Each path below is one point turned by a fixed rotation once a step. After each direction that follows a path, write how fast that rotation turns it, in degrees a step (0 if it stays still).
Each turn is a multiple of 5 degrees from 10 to 175, or 0.
Each row of a path follows its step; steps can be skipped.
Path 1:
step 0: [ 28  -5  -3 -22   9   7   3  -9  10 -11 -26   7   2  -7  24   2 -21   8
  -4   1   4  11   9 -15  32  -6  11 -26   7 -11  18  -4  30   0  23  -1
 -10 -22   1  10  23]
step 1: [ 22   8  10  -8   9 -35  -8   9   9   4 -10  -8  -6  25   7  17 -20  -2
  -1 -17  17   4  12  -1   4 -15   4 -17  26  17  29   3   1  27  -4   5
 -16   6  31  -7  12]
step 2: [ 16  -9  -9  35   7   2  -9   3  -4  13  -1  -1  -9  -3 -29  -2  -9 -26
  -3  -1  30   6  18   6   8 -17   2 -11 -15  15  -3  -6  28  24   3  12
 -29 -15  13  -1  20]
step 3: [  8  12  -9  22  19 -32   2   9   9  17  -1   4   5  27 -17  10   3   6
 -23   9   5 -23   3 -14  -9  -6   6 -15 -21   5 -14 -23  32  21   3  -1
  19  11 -17  -5  11]
step 4: [-15 -11 -35   8   5  -9  35  -9  22  18   1  10  -6  32  -3 -16   4  12
 -27 -15  -1   8  13  -1   4   4  -1  -6 -10 -10   9 -15   7   1  -4  13
 -16 -24 -21  16  13]
step 5: [ -3   6   7   1   0 -19  19  21  39  13   3  -7 -10   3  -3  -4  11  10
  -6 -24 -12  -3  12  27  13  -2 -33 -14  21   1  -9   3  23   5 -29  -4
   0   8 -12  21  -8]
step 6: [  8 -31   7  12  23   9  16   8  15   2 -12 -12 -22 -27   9  -5   4   2
   1   6  -2   7  38   0  16 -12 -11  12   2 -27  10  11  23  13  -5 -12
  19 -17  -8  20   7]
step 7: [ 10 -16  -1  -6   1  -4   7   9  10 -26 -24  -8  -7  28  12   6 -15  12
 -14  -5  25 -18   9   5   2 -39 -11  11  23 -23  -2   9   7  16   6 -13
  27  14   4  -8  -2]
step 8: [ 13 -20  -2   2   1   3  10 -16   3 -22  -1 -13  22  11   9  -8 -19  -1
  -5  -3  33   0   5   8  38 -34  -7   1 -15   4   6  -4   7  -2 -23  -1
 -12 -33   4 -20   2]
step 9: [ 12  22  34  -1  15   1   1   7  -3 -18  -6  -2  33   3   0  20   6  19
 -16 -13  14   2   6  23  10 -12   4 -21  -2   6  10 -29  32  13  -6  -5
  -5   3  -4 -16  20]
Directions:
[ 3 -2 -1 -5  2  7  0  4 -3 -2  5 -5  5  1  2  0 -4  1 10  2  7  1 -5  5
  1  1  9 -7  9 -2  5 -4  4  2  2 -3  3 -7  1 -9 -4]
40
[-10   0  -5   2  -8   0   8  -5  -1  -1   3  -6  -3  -1  -3  -4  -8   9
   1  -2   1  -3   1   1  -1  -6   4   1   3   2   0   2   0   6   1  -3
 -12   9   5   0  -4]
120
[ 5  4 -3  7  4  0 -1 -6 -8 -2  7  1  3 11 -2 -7  3 -2 -3  6  6 -5 -4  5
 -1 -7  1  6 -7 -5 -5 -3  1 -1 -3 -4  1  1  5 -3 -1]
70
Path 2:
step 0: [ 12   8  11   0  -5  23  -9  24  16 -16   6  -6  -8   4   7 -13 -28 -11
  13   2   3  24   5 -18 -19   7  -6 -21  -6 -15  14 -12  -2   5   4 -11
   2  52   3  -4  10]
step 1: [ -1  -1   5 -11  41  33  -7   7  -7   5  -9 -13   5  -4  17  -5   4 -26
   3 -20 -11   7  18 -15   2 -15 -10 -16 -10   2  -3 -27 -14  -2 -22  13
   9 -10  24  17  -2]
step 2: [ -2  10 -17  -6   1  25   0  15  -9   2   4  10  -6   7   7  16 -17  -6
  11  -6 -14  12  -4  28   1 -26 -19 -21  35 -13  -1   8  29 -13   0   8
  -6 -12  26 -22   6]
step 3: [-18  -9 -18  16  -9  26  10  16  -5 -12 -13   6   4 -36  -5  11  29 -12
  -1 -18  12   0  22   7   5   8   7 -14  -2 -12  -4   7  18  -2  17 -23
  -8  25  22   5   7]
step 4: [ -8  -1   0 -11  -4  25 -19 -29  -3   0  16 -24 -10  24 -28   6  16 -11
   7  -9 -16 -26  29 -11  24   4   6 -14   9   3  10 -15   6 -16   5  -9
  -6  11   2 -10  15]
step 5: [  0   0 -11  -6 -37  13 -26   0   9  -8   6  18 -21  -3  -2 -16   2 -29
  22 -16 -18   4   2  -5 -15 -20  20   3  -7 -30   6  -4  -7 -17  20  10
   1 -19  -5   5  -8]
step 6: [-12  16   7 -27  -5   7  19  35  -3  -5  -1  -8  -5  11  -7 -14  -3 -14
 -12 -12 -13  20 -12 -19  26  -4  19 -12 -17  -7   6  26  -9 -14   6  -8
 -16   5  13  23  22]
step 7: [  1  -8   3 -13   8  12  -6  -7  11 -18  11 -15   1   5   5  31 -33   7
  22 -11   6 -11  -7 -21 -11 -18  17 -21   4 -16 -10   1  13 -12 -20 -16
  10   9  12  35  10]
step 8: [-10 -30  -6  -3  -4   9   4   9  15  11  -6  16  -1   8  20  -7   2   0
 -18 -22 -36   3   4   9  -9 -24 -15 -33 -12 -16   7 -22  18   7  -8   0
  13  20  -8   9  13]
step 9: [  0 -15 -13  -5   0  19 -12  19   7  15  14 -12  -6   0  11  -4   7  -2
 -11  -4 -13   2  -4  14  15  23  -4  -3  21 -15  11  -8  -9   2   2 -29
  21 -20  52   7   9]
Directions:
[  2  -1   7  -7  -5   5   0   3   0  -4  -2   0   7  -6   5   7   2  -3
  -1   0  -3  -7   6   6  -4   4 -15   4   3   6   2   1  -2  -2   1   2
  -1   1   7  -3  -1]
45
[ 2 -2 -4  8 -9 -2 -7 -5 -1 -5 -1 -3 -8 -1 -5 -2  8 -9 -7  1  2 -6  3  8
  3  4  4 -1  3  6 -2  4  2  1 -3 -3 -3 -3  0 -6  2]
55
[-2  5 -6  4 -6 -1  7  7 -2 -1  2 12 -2  3  5 -1 -2  1 -2  5 -7  4  1  6
  5 -2  4  5  2  2 10  4  0  1  4 -1  5 -4  7  2 -7]
110
[ -5  -2   2   7  -9   2   7   0   3  -5   6   3  -4  -6  -3  -4  -1   3
   0  -4   2   2  -7   2 -13  -6  -1  -5   1   2  -3  -2  -4  -4   3   6
   4   7  -1  -5  -4]
140
Path 3:
step 0: [-11  -5  -5  34  13   6   0   3   1   1  -7  -8 -26 -16 -23 -16 -25  -1
 -10  -9   7 -22  -2   2 -23 -16  28  23 -14   1 -10  21 -14  16   0   2
 -10  12 -15  -6  25]
step 1: [ -1  24 -28 -10   8 -12 -28 -33 -21  12  -1 -21  -3  -8   5 -12 -13  -3
  -9  -9  -3  12  13  -2  -4  13  -8  -3   5  34  11  16  11 -13  18   0
 -15 -15   1  -3  30]
step 2: [  7   1  -8 -24  -4  -2  16 -19  -5 -11   4  26 -17  25  -6   2  31  16
   2   9  11 -12  17   0  13   6  10  15  -1  34  21 -10 -18 -14  -1   8
  30  11 -11   3  16]
step 3: [-12  11  -4  -3  18   8  -5  15  20  -3   6  22  10 -27  -5  25  41  10
  16   5 -12   2  -2  13  18  -9  -5 -24 -12   6 -22  -1   8 -23 -15 -10
  -7  19  13  -2  17]
step 4: [  5 -12  -8   5  13   3  11  18 -12 -23  10   8 -12 -12  20  10 -24   4
   8  -8  15  -9  22  -6  20   5  -2 -21  15 -22   8 -28   4 -16 -18 -31
  -9 -21   7  -7 -25]
step 5: [  7  -2 -31   9   9   5  15  30  -3  27  -7 -19  12   8 -31  -4 -13 -19
 -19 -17 -11  -6 -18   6  -4 -11  -2  12 -14 -21   8 -14 -12   5 -25 -13
  23   2  -3  -5 -12]
step 6: [  6  14   4  -8  14 -17 -17  13  -6  23  -2 -27 -10 -14  -6  -6 -13 -12
  11   5 -13  -2  11  11 -29  23 -18   8  17  13   8  -4  11   7  17  21
 -10  28   7  -3 -37]
step 7: [  3   2  -2   0  -1 -15  -3 -25  39 -20  13  -4   1  20  10 -16   3 -13
   0   0   7 -21  15  -7  -3  -7  12  27 -19   4  20  16   3  -3  -6  32
  -3   0   8  33 -20]
step 8: [-18  -5   7  19 -16  -7  -2   2  20  13   8  -6   5 -34  38   8  14   2
 -17  10   2 -13  -1   0  -1 -25 -25   1  -3  11  -5   7   2  -5  18   0
  20   7 -12  22  34]
step 9: [ -5 -11   7  25   2  -2   7  10  -4   5  17  29 -21  16  12 -19 -29   2
 -12   9  24   1  15 -26   7   1   4 -15   5  28 -22   3   5  -9  -5 -12
 -12   8  12 -24  23]
Directions:
[-6  0  0  1  7  5  5 -5 -7 -4 -1  1  1 -3  1  0  0  3  3 -6  5  8 -5  3
  5 -5  6 -5 -4 14  4  0 -8  2  5  0 -1  0  1 -2  3]
40
[ -1   4  -7   3   8  -1  -7  -5   5   4   7  -2   9   8  -1   4   1  -3
   0   7  -4   1 -10   2   2  -1  -2  -4  -3   0   0   7  -2   5  -6  -6
  -1  -2   4   3   3]
160
[  4   0  -2  -5   1 -10   1  -1   3  -1  -3   4  -4   0  -8  -2   4  -2
  10  -4   0  -1  -4  -1   9  -5  -3  -7   4  -2   4   2   4  -1   1 -10
   1   1  -7  -8   1]
45
[ 6 -3 -5  6 -2  8  5  2  1  0 -2  0  3 -6  8  3 -7 -4 -4  0  1 -3 -2  1
  5 -5  0  7  8 -4  6  6  0 -1 -1 -5 -8  2  1 -7  7]
85
[ -1  -3  -4   3  -5   0   6  -1  -2  -2  -2  -5  -8   2   0   2  -1  -5
   6  -4  -6   0  -1   3 -14  -1  -4  -5  -3   3   6  13  -2   1  -3  -1
  -4   0  -4   6  -6]
55
Path 4:
step 0: [-12   7  17   0 -18 -10  -5 -13  15  -3   5 -15  18   6   3  -4 -22  -4
  -4 -29 -10 -22  -6 -26  -2 -26  14  -2  23  23  18  12   8   2  19   2
  -9   0   0   6   1]
step 1: [-13 -24  -9   3 -21   4   2 -13  -3 -11  -8  -1   4 -13   3   0   2 -11
   5  10  26  16   9  -1 -18  18   1  -4  11  17   4  30   2  -2  14  18
   8 -10  29  26  12]
step 2: [ -1  -6  -8  27 -33   8  15  -2  17   8   2  14  -8 -21 -13   0 -16   8
  15 -13 -14  -8  -8  -6 -12 -24  10   2  10  13  15  11  -2  19   7  -9
  12   2 -23  15 -15]
step 3: [-13   6 -10  -2  -9 -33  22 -15 -12  19  -2 -17   2  -3  -3 -14  -3   9
   6   2  -8  11  25   1  -8   3  23   6  -1  18  14  33 -10  -4   9  14
   2  -2  26  -6   2]
step 4: [  6   3 -11  21 -26  17  -9  -5  11  10  -3 -12   8  -1  -4 -15  -2 -10
  -4  18  14   5 -13 -17  12 -34  -3  12 -12  15   4  21 -11 -11  18  12
  10  10 -15  22  -5]
step 5: [  4  11  23 -10 -16 -16  16 -17  -8   9  -2  -1 -24 -20  17   5  -8   3
  11   0   7  19  -3  -6 -10  -8  18  10   4  -9 -13  29   6  25  23  19
  -2  -9   4  -3 -15]
step 6: [-10  -1  -1   9   5  18  -5  -2  -7  12  -4 -25   4 -21  -9 -18  -3  19
   2 -11   7  13 -12 -15   1   5   0  -4  -8  38  -6  30 -21   4  13 -20
  -5  22 -11   5  -5]
step 7: [  2   2  22 -19  -4  -2   6 -12   9  17  -6   1   9  -5  -8 -17  -5 -10
  -1  22   1   1   7 -37 -29 -19  -3   3  26  -2  10  13   6   6  30   7
   3   4   7 -15  -7]
step 8: [ -8   2   2  -1 -13   3 -17  -2   8  11   9  14   6  -1   2  13   9  20
   1  -7  12  16   2   3   7  21   3  -5   8  31   3  27   8   6  40  16
  -7  16 -13  25   7]
step 9: [-10   0  17   5  -9  -2  -8 -18  -1 -12  -5 -12  -7 -26  -3  -1 -18   7
  21 -16  21 -13   7 -29 -18 -17  22   1  24   2  28  -1  -3 -14  15  -8
   5   3   0   5  -9]
Directions:
[-4  2 -1  3 -5  9  0  0 -3 -2  8  3 -8  6 -9 -5  1  1 -8 -7 -5  1  1 -2
 -1 -5  1  1 -4  2 -5  1  8 -1  0  0 -8  7 -2  4  6]
175
[ 4 -6 -6  5  7 -3 -2 -1 -5 -2  4 -5 -5 -3 -8  2  0 -9 -2 -3  9  0 -1 -9
  4  2  0  0  2  2  4  2 -7 -8 -1 -1 -2  3  8 -5  2]
130
[ -4  -6   0  -6  -1  -3  -1  -5  -6  10  -5   1  -5  -2   3   3   6   2
 -11   0  -4   9   1   2  -1  10   0   8   0   2   1  -1   0  -2  -2   2
  -2  -6   5   4   6]
160
[  2   9   1   1   0  -2   1  -4  -9   7   6  -5   1  -6  -2 -10  -3  -6
  -6   5   5  -1  -2   4   4   4   0   4  -6   0  -8  -3   0   5   4   0
   4  -2  -7  -4  -5]
40
[ -4   0   3   3   0  -8   4   9   6   3   2   5   0  -1  -5 -10   0   3
   5   0   0   9   0   0  -3  -3  -5   3  -1   9   0  -8  -3   0  -2  -8
  -1  -3   4  -8   3]
95
[ -7   2   0   3  -1   6  -1  -5  -1  -3 -10  -3   4   3  -3  -2  -2  -3
  -1  10   6   2  -2  -3 -11  -3  -5   0  -4  -3   0  -7  -3   1  -3   4
   5   5   3   1   9]
125
Path 5:
step 0: [-21   8   9  14 -13  -6  31  12   5  -1 -18  15   3  -5  -6  -7  -9  31
   3  15   2   4   7  -3  19   8 -14  16  -9  11 -30  -1  -6  -9  12  17
  23   3 -28  -8 -27]
step 1: [ -8   4   3  -3  -9  18  28  27  13   4  18  13 -20  15   5  14  -2 -10
   9  -9  -6   0  -8  17  -4   1  12 -28   9   0   1  17 -12 -12  -5  24
  -1 -45  -8   7  12]
step 2: [ 14 -20   0  14  -9  -7  11   7  -6 -21  -2 -21  -3   7  12   5  11  22
 -12  16 -10   6  17  34  -7   8 -33  12  17  13 -25   2 -21  -7  -8 -22
  -6 -10  11  -1  16]
step 3: [-22  -4   0  16  -6  -4 -15  -8   9 -20 -14   5 -18   1   1 -13  28 -23
   9 -14  18 -26   5  15   0 -14   5  -5 -10  -5   6   1   6  14  -5  -6
 -19 -20  25  36  14]
step 4: [ -8  12  -4 -10  26   0  -9 -14 -32 -13 -19   0 -11   3  19  14   1  -9
  12   1   4 -14  10  -2 -36  12  -6  14   1  16 -15  -2   4 -11  19 -32
   5  19  -3   2 -21]
step 5: [-24  10   3   9  -8  33  16 -16  -6  10  -4  20   6  -1 -13  -4   8 -19
  11   2   0 -18 -10 -15  29 -11  19 -14   7   6  12 -13 -32   0  10 -10
 -17  24   4  -7 -16]
step 6: [-15   7 -13  -4  -6 -13   9  -1 -10  -7  -8  15   9 -23  34  12 -17   9
 -30 -10   6  12   3  12   4  13  23 -17  -5   7  -6   7 -16 -16  -7  -2
  22  12 -32 -24   2]
step 7: [ 12  -7 -12   5  -7   3  27  10  11  -9   3   3 -34  -1  -1 -11  14   4
   2  -4  17  21 -32  -9  27 -13 -10  10   2  25  -1   2 -20  -9 -17  31
 -10  -3 -14   8  -1]
step 8: [ -6 -12  13  -6  -7  -5  19 -19   3 -11  -8   2 -13 -14   9  -7   4   2
  -5 -14 -18  11  20  19  -5  22   4  11  42  -1 -23   7  26  -9  -8  15
  18 -30   2  11   4]
step 9: [ 10   9   5   4  16  14  -5 -12  11 -27   4  -9 -28   6 -15  12  42  13
  20  18 -11 -17   1  21   4   2 -12 -14 -17   6  -9 -11   1   8  16   1
 -15 -25  -3  -8   3]
Directions:
[ 1 -7  2  9  1 -1  4  1  5 -3 -6  2  6  0  7  0 -3  2 -5  0 -7  5 -2  4
 -9  4 -3  7  0 -1 -6 -5  5 -1  5 -6  8  8 -4 -2 -3]
175
[ 1 -1  0 -6 -3 -1 -3 -9 -1  5 -3  0  2  0  6  7 -1 -7 -2 -5 -2  1  4 -2
  3 -1 -5  0 -7 -3  2  1 -5  9  9 -5 -8  3 -4  6 -9]
55
[  2  -2   2   6   4   4  -1   6  -2   9   0   1  -4   2   1  -2  -2  -8
  -1   1   2  -5   6   5  -1  -4  -3   2  -9  -1 -12   5  -1   2   0  -8
   0  -7   9  -4   3]
45
[ -6   3   2   0   0 -10  -1   9   1  -2  -2  -4  -3   6   6  -3   6   3
   0  -2  11   0  -3  -3   1  -1  -1  -5 -10   2  -4   4   6   6   2   5
   4   7  -3   3  -2]
110
Path 6:
step 0: [ 28  -2  -9  29  -4 -19  -3  13  15  18  10   6  15   5  -5   4  -3 -26
  -1   8   0 -12   9  34  12 -11  11   9  10  21 -25  -7  -4  -2  16  16
  -1  -7   2  31  -9]
step 1: [ 10   7  -2  27  -7 -14 -21   7   5  -2 -11   5  33 -12  -1   8  10   4
  19   1  25   3  -8  19  16   2 -11   7   0   8  -4 -17  14 -18  30 -12
   9 -14 -12  16 -33]
step 2: [  7 -15  -7  30 -12 -16   6   2  -4  -2   0  17  28  -6   1  13  11  -2
 -20   5  -7  14 -20  20  11  18   3   8  11   4  12  -6   1 -33  32  -9
 -18 -22  -9 -14  10]
step 3: [  9  -8 -16  20  -4  -2  16   0   4  16  -7  23  29  11  13   9  22  10
   2  -2 -10 -12  10   7  11 -12  21  -7  29   6   2 -16  -6 -11  10  -4
 -27 -13 -19  32  11]
step 4: [  7   8 -29  21   9   8 -11   8   6  -3  -3  12   5  26  -9  11   9  12
  -2  -2  -4 -19   6  -6  -3   0 -17  -1  16   1  13  -4  11 -29  24   1
   5 -14 -40  25 -21]
step 5: [  8 -13 -24  16  13  10  -6  17 -10  -7  14   9  -5  -1  -3   6  24 -16
 -15 -13   5 -11  -2  36   1   8   1   0  25 -14  34 -11  -1 -34  17   8
  11  -8   2   5  -2]
step 6: [ -5   2  -7  11 -14  19 -13  -1 -21   4 -11  11  12   0  21   2  25  -1
  -6 -42   9 -14 -18  14   4  -1 -12 -10  28   8  13 -20  -6 -25  -7  -6
 -19  11   2  23   1]
step 7: [-13   7  -8  20  -5  -3   1   3 -11  23  -1  39   1   4 -10  -5  -1   5
 -16 -17  -6 -17 -26 -15 -24  19 -25 -22  21   3  17  -2 -11 -15   4  11
  -3   2 -20  10  -6]
step 8: [-28   9 -12  15   6   0  -4   8  -9   7  17  16   0  -3 -17  14   4 -31
  -1   7  -9 -40  13  10 -23   2   0 -22  27   4   9 -16 -18 -12  11   8
   3  12  11  13   6]
step 9: [-25  18   8   5  20   9 -38  15 -12  -4  10  22  15  -7   0   4 -10 -21
  -8 -11   0 -17  -1  10   9 -19 -24 -12   3   3   0 -12   2 -26 -10  -9
 -10   9   9  25 -16]
Directions:
[-1  8 -3  5  5  1  1  0 -4 -2  0  3 -5 -3  4  1  3 -5  4 -4 -4  4  2  4
  9 -5  6  6  3  9 -3 -1  2  4 -8  4 -7  5  2  4  8]
125
[-13  -2  -1  -6  -3   4   1   2   8  -4  -7  -1  -2  -4   0  -2  -7  -3
  -2   3  -2  -4  -6   2  -4   4  -2   7   6  -1   8  -5  -1   0  -9   5
  -1   1  -2   7  -1]
25
[ 6 -2 -7 -5  4 -1 -2 -4 -5 -5  6 -6 -9 11  4 -1  0  5 -2 -1  1  1 -4  7
 -2 -4 -1  0 -1 -8 -1 -8 -1  4 -4  6 -6 -3 -5  1 -5]
55
Path 7:
step 0: [-15 -33   3   3   7   4 -15  11  17 -28 -20   8   3  20  -9  13  19 -13
  -5  -4 -14   6  10   8 -16  -3  25   3  -9  14 -20  14  24  -5   4 -28
   1  -7  22  -3  12]
step 1: [ -4  -2   7 -16  12  -7 -20  -9  25  -5 -19  -4   3  -6   5  17  -3  30
  14  -2 -12   9  26  12 -21 -36   3  12   9  14 -28  -3  26   1   5 -14
  -1  13  -2  12  -1]
step 2: [-28  -6  32   8  -8   0  -8  -4   0  -6   0  -4 -16   5  11  20 -21  25
 -25  -9 -15 -24  19  -6 -31 -17   4   7 -14  -5 -11   7  14  -8   3 -15
   6  12  23  -7  -7]
step 3: [-16 -29   8  -6  20   4  -5  -9 -17   6   5 -11  10  13   8  -3 -13   8
  -2 -11 -22   4  26  30 -27   0  16  32  -8   5 -13   3   9 -20 -28   6
   0   2   5  -8   2]
step 4: [ -8   8  34  -7  26  31  -3   0   9  -9  -6 -20  13   4  22   8  -9  14
   4 -18  -3  11  35  11 -11 -12  18   2  -2 -18   3 -23 -13  -9   5   0
  -5   0  13  -6  19]
step 5: [-18  -4  18 -11  25  27  -3   6 -11 -27  -3  18   2  21   9  28 -20 -15
 -12  15 -17   0  -4   3 -14  -5   5  -5  13  10 -24 -16 -10 -14 -13  -4
   2   5  22 -17  14]
step 6: [-16 -23  13 -17  20  20 -19  11  15 -16  -9 -27   9   6  -2  14  18  -5
  -5   7  -9  13   5 -19 -23  -3  21   9  12  13 -22  -1   7  -6 -12 -16
 -16 -17 -17   1  18]
step 7: [-18 -12   6 -18  -2   3 -36 -22  19 -11 -11   5  -9  11   6  34 -17  16
   2   0  -4   7  22 -17   4 -11   8  12   9 -16 -35  -9  -2  13  10 -12
   3  -1   4   8  14]
step 8: [  5 -12  17 -12  -9 -12 -21   2   0  -5  -4   5  -3  20 -20  32 -12  16
 -32  -3 -20   0  -2 -10 -29 -24  15  31 -13  -8  -6   5   1 -17 -11  -7
  -6   7   2 -14   6]
step 9: [ -8 -29   3   8  -5  10 -10  -2  21 -18  -5  -2  13  24  -3   3  -8  18
  -2 -28 -24  24  24  19  -8  10  34  20  -6  -8   1   8  20  -8  -3 -10
   6   3   8  -2   8]
Directions:
[ -2  10   1 -10  -8   1   6   0  -1  -1   1  -2   2  -1   0   4  -6   1
  -5  -5   1  -2  -1  -2   6  -7  -9  -1   0  -3  -7  -7  -3  -5  10  -3
   4   3   5  -1  -1]
125
[ -8 -12   0   5  -2  -1   4  -5   5  -1   6   5  -3  -2  -1   5  -1   1
   0  -5   2  -4   2   0   3   7  -1  -8   7  -6   4  -2   1  -1   5  -2
   0  -5  11   3   4]
155
[  4  -3   3   6   1  -5   1  -4  -5   0   4   3  -8   8   3   2   1  -4
  -8   1  -6   1  -3  -7  -8  -2  -3  -6  -2   7   1  -1  -3  -2   7   4
   4   4  -2 -10   1]
125
[  1   0   4  -3  -2   0  -2  11   0   3   5  -6  -2  -7   3   0   2   3
   1  -4   2   6  -4 -10  -4  -9   6  -4  -3  -1   8   2   4  -7   3   5
  -6  -5   4   3   2]
160
[-6  7  5 -4  0 -1  3 -7 -6 -4  0  6 -4  2 -5  4  6 -8 -2  3  3 -1 -4  2
 -2  0  5  9  0  2  3  9 -1 -6  0  1 -3 -5  7  3 -7]
130
